(in the rows, 100 means zero)
Which row each row swaps with, under one turn or mirror:
The rows were stretched afterwards, more along some directions than others.
riref: |  77 |  79 |  85 | 107 |  97 | 100 | 106 | 132 |  99 | 112 |  92 | 114 |  95 | 114 | 101 | 102 |  84 |  91 | 101 |
Viri: |  76 |  88 | 100 | 107 | 101 | 114 | 100 | 109 | 103 |  98 | 102 | 105 | 105 | 100 | 107 | 107 |  88 | 108 |  92 |
Suteg: |  85 |  83 |  87 | 112 | 102 | 114 | 105 | 110 | 104 | 107 | 100 |  97 | 122 | 101 | 101 |  86 |  87 | 101 |  95 |
kupef: | 102 | 101 |  75 |  96 | 102 |  81 | 102 | 113 |  96 | 101 |  92 |  91 | 121 | 130 | 101 |  82 | 110 |  87 | 112 |
gema: |  74 |  86 |  89 |  99 | 103 | 104 | 113 | 114 |  96 | 115 |  96 | 112 | 109 | 110 | 117 |  96 | 109 |  96 |  97 |
gupep: |  98 |  85 |  85 |  96 |  97 |  94 | 116 | 117 |  95 |  84 |  96 |  99 | 118 | 118 |  79 |  89 |  83 |  76 | 114 |
sozov: |  99 |  96 |  78 | 117 | 108 | 116 |  99 | 130 |  96 | 107 |  88 | 108 | 117 | 120 |  95 |  89 | 106 | 123 |  95 |
tipot: |  90 |  71 | 100 | 100 | 106 | 108 | 121 | 120 | 111 |  93 |  87 |  93 | 132 |  99 | 106 |  71 |  89 | 106 | 114 |
seno: |  85 |  89 |  91 |  97 |  98 | 106 | 102 | 106 |  75 |  93 |  93 | 100 | 125 |  88 |  78 |  95 |  97 |  98 | 111 |
Dop: |  92 | 106 |  84 | 109 |  99 |  92 |  99 | 114 |  96 |  92 |  87 |  96 | 127 | 128 | 100 |  84 | 110 | 104 |  98 |
Tul: | 103 | 103 |  78 | 115 | 101 |  96 | 106 | 113 | 106 | 112 |  76 | 104 | 116 | 117 |  77 |  83 | 110 | 123 | 106 |
vol: | 100 |  96 | 106 | 107 |  95 | 101 | 110 | 116 | 112 |  88 |  92 | 109 | 111 | 105 | 101 |  85 | 103 | 103 | 114 |
nula: |  82 |  82 |  71 | 107 | 113 |  95 | 113 | 109 |  91 | 106 |  85 | 100 | 120 | 102 |  87 |  94 | 106 | 109 |  89 |
nogo: | 104 |  90 |  79 | 111 |  95 |  94 | 109 | 111 |  93 | 100 |  71 |  99 | 119 | 111 |  81 |  82 |  98 | 110 | 120 |
fedu: |  95 |  88 |  85 | 102 | 115 | 109 | 121 | 130 | 107 |  99 |  88 |  87 | 146 | 123 | 108 |  84 | 101 | 101 | 109 |
vesis: |  96 |  91 |  97 |  96 | 103 |  93 | 105 | 136 | 107 |  88 |  78 |  97 | 118 | 111 | 105 |  90 |  93 | 101 | 116 |
mulin: | 110 |  93 |  94 | 105 |  98 |  86 | 101 | 118 | 102 |  79 |  95 |  86 | 118 | 108 |  88 |  81 |  91 |  93 | 125 |
dinu: |  86 |  86 |  85 | 117 |  85 |  89 | 116 | 132 | 116 | 108 | 101 | 115 | 100 | 118 | 103 |  97 |  88 |  81 | 106 |
keli: |  98 |  81 |  90 |  96 |  97 |  98 | 113 | 117 | 115 |  88 |  80 |  94 | 122 | 104 | 103 |  74 | 105 | 107 | 118 |
Dekil: |  85 |  80 |  83 | 113 |  98 | 113 |  97 | 133 |  93 | 106 |  92 | 117 | 112 | 110 | 102 |  95 |  84 | 114 |  97 |
ven: |  88 |  88 |  93 | 111 |  98 |  81 | 106 | 102 |  98 | 111 |  79 |  98 | 106 |  96 |  89 |  73 |  98 | 100 | 111 |
Mudef: |  82 |  82 |  78 | 110 | 111 | 106 | 117 | 113 | 101 | 113 |  84 | 114 | 123 | 109 | 106 |  89 |  98 | 101 |  84 |
visod: | 100 |  78 |  90 | 100 | 102 | 101 | 112 | 124 | 101 |  97 | 106 | 120 | 104 | 111 | 106 | 108 |  99 |  83 | 102 |
sika: |  88 |  98 |  79 | 109 | 100 |  99 | 102 | 105 | 117 | 104 | 107 |  86 | 122 | 116 |  95 |  93 | 107 | 110 | 107 |
Gavaz: | 107 | 103 |  85 |  99 | 114 |  80 | 104 | 112 | 102 |  93 |  89 |  81 | 137 | 107 |  88 |  76 | 104 |  98 | 117 |
zodog: |  99 |  93 |  79 | 100 | 102 |  79 | 116 | 107 | 109 | 112 |  91 |  77 | 129 | 113 |  88 |  78 | 109 |  94 | 124 |
Bepoz: |  96 |  85 |  89 | 111 |  89 |  87 | 114 | 126 | 110 | 103 |  95 | 101 | 108 | 132 | 113 | 101 |  93 |  83 | 115 |
lagaz: |  89 |  88 |  73 |  98 |  98 |  96 | 103 | 127 | 116 | 105 |  89 |  95 | 122 | 117 | 109 |  95 |  94 | 102 | 110 |
sodi: | 114 | 102 |  86 | 107 |  97 |  86 | 103 | 119 | 122 |  90 |  90 |  95 | 113 | 112 |  80 |  79 |  93 | 100 | 123 |
Miz: |  90 | 102 |  78 | 119 |  99 | 100 |  90 | 110 |  86 | 102 |  89 | 101 | 110 |  99 |  79 |  85 | 106 | 118 | 100 |
zova: |  93 |  82 |  81 | 103 | 108 |  94 | 103 | 126 |  84 |  94 |  83 | 109 | 108 | 121 | 100 | 100 |  82 |  90 |  91 |
Das: |  96 |  93 |  91 |  96 |  94 |  82 | 110 | 121 | 108 | 103 |  84 | 107 | 105 | 132 | 113 |  96 |  99 |  96 | 114 |
pip: |  94 |  93 |  88 |  97 |  96 |  97 | 108 | 114 | 122 |  99 | 104 |  87 | 113 | 126 | 110 |  83 | 113 | 109 | 118 |
gigib: |  82 |  97 |  84 |  98 | 108 | 104 |  89 | 119 |  89 |  87 | 108 |  97 | 122 | 111 | 101 |  97 |  98 | 104 |  92 |
lukim: |  89 |  76 | 101 | 101 | 111 | 106 | 116 | 118 |  97 | 105 |  96 | 100 | 114 | 106 | 108 |  86 |  94 |  80 | 105 |
somuv: |  90 |  75 |  84 | 115 | 104 | 105 | 118 | 129 | 101 | 107 |  96 | 109 |  97 |  99 |  91 |  92 |  82 |  94 | 113 |
mipa: | 104 |  81 |  93 | 103 |  87 |  94 | 106 | 116 | 105 |  84 |  99 |  92 | 109 | 117 | 104 |  81 | 103 |  89 | 119 |
vara: | 103 |  88 |  85 |  97 | 110 |  84 | 113 | 114 | 106 |  99 |  94 |  76 | 116 | 118 |  92 |  73 |  99 |  99 | 123 |
pul: | 100 |  73 |  82 | 118 | 114 | 116 | 118 | 135 | 105 | 109 |  98 | 109 | 110 | 111 |  99 |  83 | 102 | 102 | 101 |
datiz: | 103 |  96 |  83 | 106 | 103 |  82 | 121 | 129 | 132 |  98 |  86 |  95 | 110 | 135 |  99 |  83 |  91 |  97 | 118 |
Dese: |  91 | 113 |  89 | 102 | 103 |  87 |  98 | 109 | 106 | 102 |  82 |  97 | 125 | 120 |  99 |  90 | 114 | 117 | 101 |
dad: |  98 |  91 |  92 |  82 | 116 |  91 | 116 | 122 | 118 |  97 |  99 |  95 | 118 | 121 | 105 |  88 | 100 |  93 | 106 |
Zozam: |  94 | 102 |  95 |  98 | 121 | 104 |  95 | 121 | 100 | 103 |  88 |  88 | 127 | 111 | 112 |  87 | 110 | 111 |  97 |
Nila: |  93 |  72 |  77 | 110 |  98 | 106 | 117 | 142 | 107 |  97 | 108 | 115 | 105 | 116 |  96 |  93 |  81 |  85 | 107 |
nutav: |  84 |  72 |  79 | 108 |  96 | 101 | 114 | 126 | 102 | 109 |  79 | 121 | 107 | 110 | 108 |  91 | 105 | 101 |  98 |
Rogif: |  97 |  95 |  95 | 101 | 110 |  99 | 109 | 114 | 105 |  85 |  77 | 108 | 128 |  98 |  88 |  91 |  85 | 108 | 103 |
Fep: |  85 |  97 |  79 | 101 | 101 |  99 |  99 | 106 | 106 | 105 | 100 | 106 | 103 | 124 |  99 | 103 |  90 |  94 |  86 |
mefaz: |  96 |  90 |  81 | 107 |  87 |  91 | 109 | 105 |  90 |  91 |  81 | 100 | 133 | 107 |  82 |  93 | 100 |  94 | 121 |
sifoz: |  98 |  85 | 106 | 117 |  91 |  96 | 108 | 136 | 103 |  99 | 108 | 115 |  90 | 121 | 105 |  90 |  87 |  83 | 116 |
lidu: |  92 | 102 |  90 | 105 | 101 |  83 | 104 | 130 | 116 |  92 |  90 | 103 | 118 | 129 | 113 |  99 |  95 | 101 | 105 |
Tumat: |  84 |  81 |  87 | 109 |  87 | 108 | 114 | 131 | 100 |  97 |  93 | 112 | 121 | 111 |  92 |  94 |  81 |  94 | 109 |
lenov: |  96 |  88 |  84 | 119 | 103 |  96 | 116 | 115 |  97 | 113 |  97 | 100 | 120 | 106 |  92 |  82 |  97 |  83 | 102 |

seno swaps with Viri
nutav swaps with pul
keli swaps with sozov
nula swaps with visod
Rogif swaps with gigib
mulin swaps with Dese
Zozam swaps with vesis
Dop swaps with sodi

